Turns in one plane each, and the order they were made in; the first pair answered
vav (before -> after):
[-22,   6,   5,   4,   6,  22,   4,   5,  18,  -7,   7, -41,   1,  -4,  19,
 -11,  12, -20,  11, -11, -16,   3,   7,  -8, -15,   0, -17, -10,  -3,  -1,
 -22,  -1,  22,  -5,  16, -16,  11, -22]  ->  [-19,   7,   2,   0,   5,  25,   5,  12,  21,  -7,  11, -43,   7,  -1,  16,
 -13,   0, -20,  13, -11,  -4,   0,   2,  -2, -14,  -1, -19, -11,  -2,   9,
 -22,  -6,  17,  -6,  23, -17,   5, -20]
[-12,  13,  -2,  24,  -4,   7, -13,   4, -21,   4,   9,   5,   5,  -1,  22,
   5,  10,  -8, -28,   9, -19, -12,   9,  -2,   1,   4,   8, -20,  20,  -1,
   9,   9,  12,  24, -28,  -9,  13,   6]  ->  [-15,  13,  -1,  20,  -8,   8, -12,   5, -18,  -2,   9,  -4,   2,   8,  19,
   3,  17,  -7, -24,  10, -24, -12,  11,   3,  -8,   1,   2, -22,  16,  -6,
   8,   5,  17,  11, -27, -11,  25,  12]
[ 12,  20,   3, -12,   6,  -4,  -7,  20, -12,  -6,  10,  46,  16, -11,  -8,
 -24, -23,  12,  19, -10,  36,  -4, -16,  -6,  28,  12,  17,   6,  22,  15,
  21, -10, -11,  -7,   5,  20, -28,  12]  ->  [  9,  20,   6,  -3,   9,  -5,  -9,   6, -18,   3,   0,  55,   7, -24,  -1,
 -19, -10,  13,   9,  -9,  16,   3, -10, -16,  35,  17,  25,  12,  26,   4,
  21,   0,  -6,   9,  -9,  21, -29,   3]
Kozav (before -> after):
[  5, -16,   2,   2,   9,  -9,   6,  -9,  -1,   3, -22, -14,   8,  -7, -21,
  -6, -23,   9,  18,   2,   8,  -3,  -9,  13,   9,   3,  -9, -13,  10,   0,
  -6, -15, -19,  10,   9,  -7,  -4, -12]  ->  [  2, -19,   3,   2,  10,  -2,   6, -10,  -1,   0, -24, -22,   8, -11, -21,
  -6, -15,   3,  16,   7,   2,  -1, -11,  12,   5,   3, -14, -14,   7,   2,
 -11, -11, -18,  10,   7,  -8,   0, -15]
[  5,   0,  18, -12, -17,  -1,  -5,  11,  23, -21,  -8,  22,   6,  10,  -9,
  -7, -18,   1,   6,   6,  14, -11, -15,   9,   4,   3, -19,   2,   6,   4,
  14,  14, -10, -23,  13,  -8,  -4,  10]  ->  [ -4,  -6,  21,  -4, -11,  17,  -8,  -2,  20, -21, -17,   9,   3, -11,   0,
  -3,   6, -21,  -6,  16, -12,  -6, -18,   1,   2,   8, -26,   2,   1,   9,
   3,  28,  -7, -10,   1, -11,   1,  -6]
[ 14,  -7,  18,   0,  -9, -17,  -6,   4, -12,  10,  16,  -3,  29,  42,  25,
 -22, -27,  -6,   4,  -7,  21,   3, -14,  -6,   1,  -2, -10, -11,  15,  39,
  -2, -11,  -1, -19,   7,  12, -29, -14]  ->  [  5, -15,  19,   5,  -7,   4,  -7,  -5, -13,   5,  12, -23,  25,  30,  32,
 -19,  -5, -27,  -3,   4,  -4,   4, -19,  -8,  -6,   2, -25, -14,   8,  45,
 -16,  -1,   3, -17,  -2,   5, -16, -25]
[ 19,  -5,   9,  -2,  21,  19,   1,  18, -14, -25,  18,  -5,  -6, -11,  29,
  -3,  12, -16,  19,  14,  20,  13,  14,  19,  11,  -6, -22, -20, -25, -10,
  -5,  22,  -1,  -3,  19,   2,   4,  13]  ->  [ 22,  -4,  10,   8,  26,  15,   1,  10, -20, -14,  12,  12,  -7, -25,  34,
   1,  12, -11,  11,  11,  15,  19,  19,  10,  23,   0,  -9, -14, -20, -12,
   1,  30,  -2,  16,  11,   6,  -8,   4]
Tomen (before -> after):
[ -2, -11,  -2,  -6,  -1,  13,  -9,  11,   6, -21,   5, -13,   6, -13,  -2,
 -10, -17, -10,  15,   1,  11,  -3,  -8,   9,  -6,  -2,  -5,  -5,  -5,   5,
   6,  -1,  -9,  -2,   9,  -5,   7,  -6]  ->  [  3,  -6,  -2,  -5,  -2,   2,  -8,  11,   3, -15,   4,   2,   5, -11,  -3,
  -9, -28,   1,  15,  -5,  20,  -3,  -4,   6,   2,  -2,   5,  -3,  -1,   2,
  13,  -4, -10,   2,   9,  -2,  -3,  -5]
[ -4,  -1,  -1,  -2,  -2,   8,   2,  10,   0,  -5,  16, -14,  -2,   7,  12,
   5,   7, -21,  -8,  10,  -4,  -1,  -4,   3, -31,  -1, -17, -18, -15,  12,
 -15,  -2,  -8, -28,  13,  -8,   9,   3]  ->  [  4,   1,  -4,  -7,  -2,  -1,   3,  19,   2,   2,  21,  -2,   5,  12,   9,
   3, -15, -10,  -3,   4,  19,  -5,  -6,   5, -22,  -3,  -9, -18, -10,  19,
  -8,  -9, -15, -27,  21,  -3,  -3,  10]
[ 21,  -5, -16,   1,  -7,  -7,   4,  22,  11,  17,  -9,  10,   1,   5, -11,
   2, -21,  21,   3,  12,  25,  -9,  -9,  -3,  13,   6,  -5,  -7,  -4,  20,
   7,  -7, -10,  -1,   9,   2,  -8,  16]  ->  [ 22,  -1, -14,   7,  -5, -17,   3,  11,   6,  23, -16,  24,  -8,  -1,  -8,
   8, -12,  30,  -3,   8,  12,  -2,   2, -12,  19,   8,   7,  -2,   0,   3,
  12,  -1,  -3,   9,  -1,   6, -12,  14]
Pairs:
(two turns a pair)
[  0,  -1,   7,   4,  -2,   1,  -1,  -6,  -6,   4,   2,   1,   6, -13,   8,
  -3,   6,   0,   0,   2,   2,   6,   3,  -5,   7,  -2,   3,   1,   5,   9,
  -7,  13,   1,  12,  -3,   6, -12,  -6]  ->  [ -2,  -2,   7,   3,  -3,   6,  -2,  -4,  -4,   1,   4,  -8,   8, -11,   9,
  -4,   8,  -5,   1,   5,   0,   4,   0,  -3,   5,  -2,  -3,   0,   2,  14,
 -10,  11,   3,   8,  -1,   4,  -6,  -7]  Tomen, Tomen
[  9, -10, -12,  -8,  24,   8,  23,  -8,  19, -18,  16, -28,  29,   9,  11,
   8, -19,  -8,  14,   8,  10,  -8, -18,  13,  -9,  -9, -15, -19,  -7,  26,
  -3,  -8,  -3,  -1,  13, -23,  12,   0]  ->  [ 18,  -3, -11,  -1,  31,  -7,  24, -12,  10,   2,  13,   4,  31,   0,  16,
  13, -37,   6,   7,   1,  21,  -2, -11,   2,  12,  -5,  10, -12,   2,  25,
   9,  -5,  -9,  25,   9, -16, -14,  -7]  vav, Tomen
[  3,  10,  -1,  -7,   9, -26,  -7,   3,   5,   6,  -7,  24, -26,  10,   1,
   6,   8,  25,   0, -10, -12,  -1,  22,   1, -10,  -1,  17,  10,  -2, -38,
  -1,  -9,  17,  -5,   0,   5,   6,  14]  ->  [  4,   8,  -3, -17,   4, -25,  -6,  15,  12,   0,   1,  14, -19,  24,  -6,
   0,  -8,  23,  11, -11,   9,  -9,  15,  11, -16,  -5,  10,   5,  -4, -26,
  -2, -17,  11, -18,  14,   4,   7,  22]  vav, vav
[  2,  30,  25,  -7,  22,  -8,   7, -35, -11, -14,  13,  39,   1, -11, -22,
  17,   4,   5,  11, -28, -11,   6,   9,  22,  -5,  -4,   0,   2, -37, -10,
  31,  12,  -1,  50,  -8,  -1,  -4,  18]  ->  [-10,  21,  24,  -9,  18,  14,   5, -35,  -6, -29,  12,   6,   0, -11, -21,
  15,  24, -16,  12, -18, -27,   2,   0,  29, -22,  -5, -22,  -5, -46,  -2,
  17,  16,   3,  36,  -9,  -7,  17,  15]  Kozav, Kozav
[ -6,  -2, -11,  -7,   3,  18,   2,  -6,   0, -13,   1, -14,   0,   0,  -2,
  -3, -12, -15,  -8,  12,  12,  -2, -25,   4,   2,   7, -10,   0,   2,  26,
   0,   7, -19,  17,   5,  -2, -12,  -3]  ->  [ -3,   1,  -9,  -2,   6,  14,   1, -12,  -2,  -7,   0,  -3,  -1,  -6,   0,
  -2, -11, -11, -12,  10,  11,   1, -21,   1,  10,   9,  -2,   4,   6,  24,
   3,  11, -19,  28,   2,   0, -19,  -6]  vav, Tomen
[  7,  -2,  19,  23,   8, -22,   2, -17,  12,   2, -24,  22,   7, -17,  12,
  36, -31,  -6, -33, -11,  19,  11,  23,  -3,  38,  17,  47,  24,  23,  15,
   6,   9,   1,  30,  -1,   1,  -6, -14]  ->  [ 11,  -3,  12,   1,  -4, -24,   5,  11,  26, -14,  -7,   1,  19,  13,  -4,
  23, -57,  -5, -13, -14,  60,  -4,  10,  19,  20,   5,  31,  11,  18,  32,
   5, -14,  -7,  -9,  26,  -2,   5,   9]  Kozav, vav
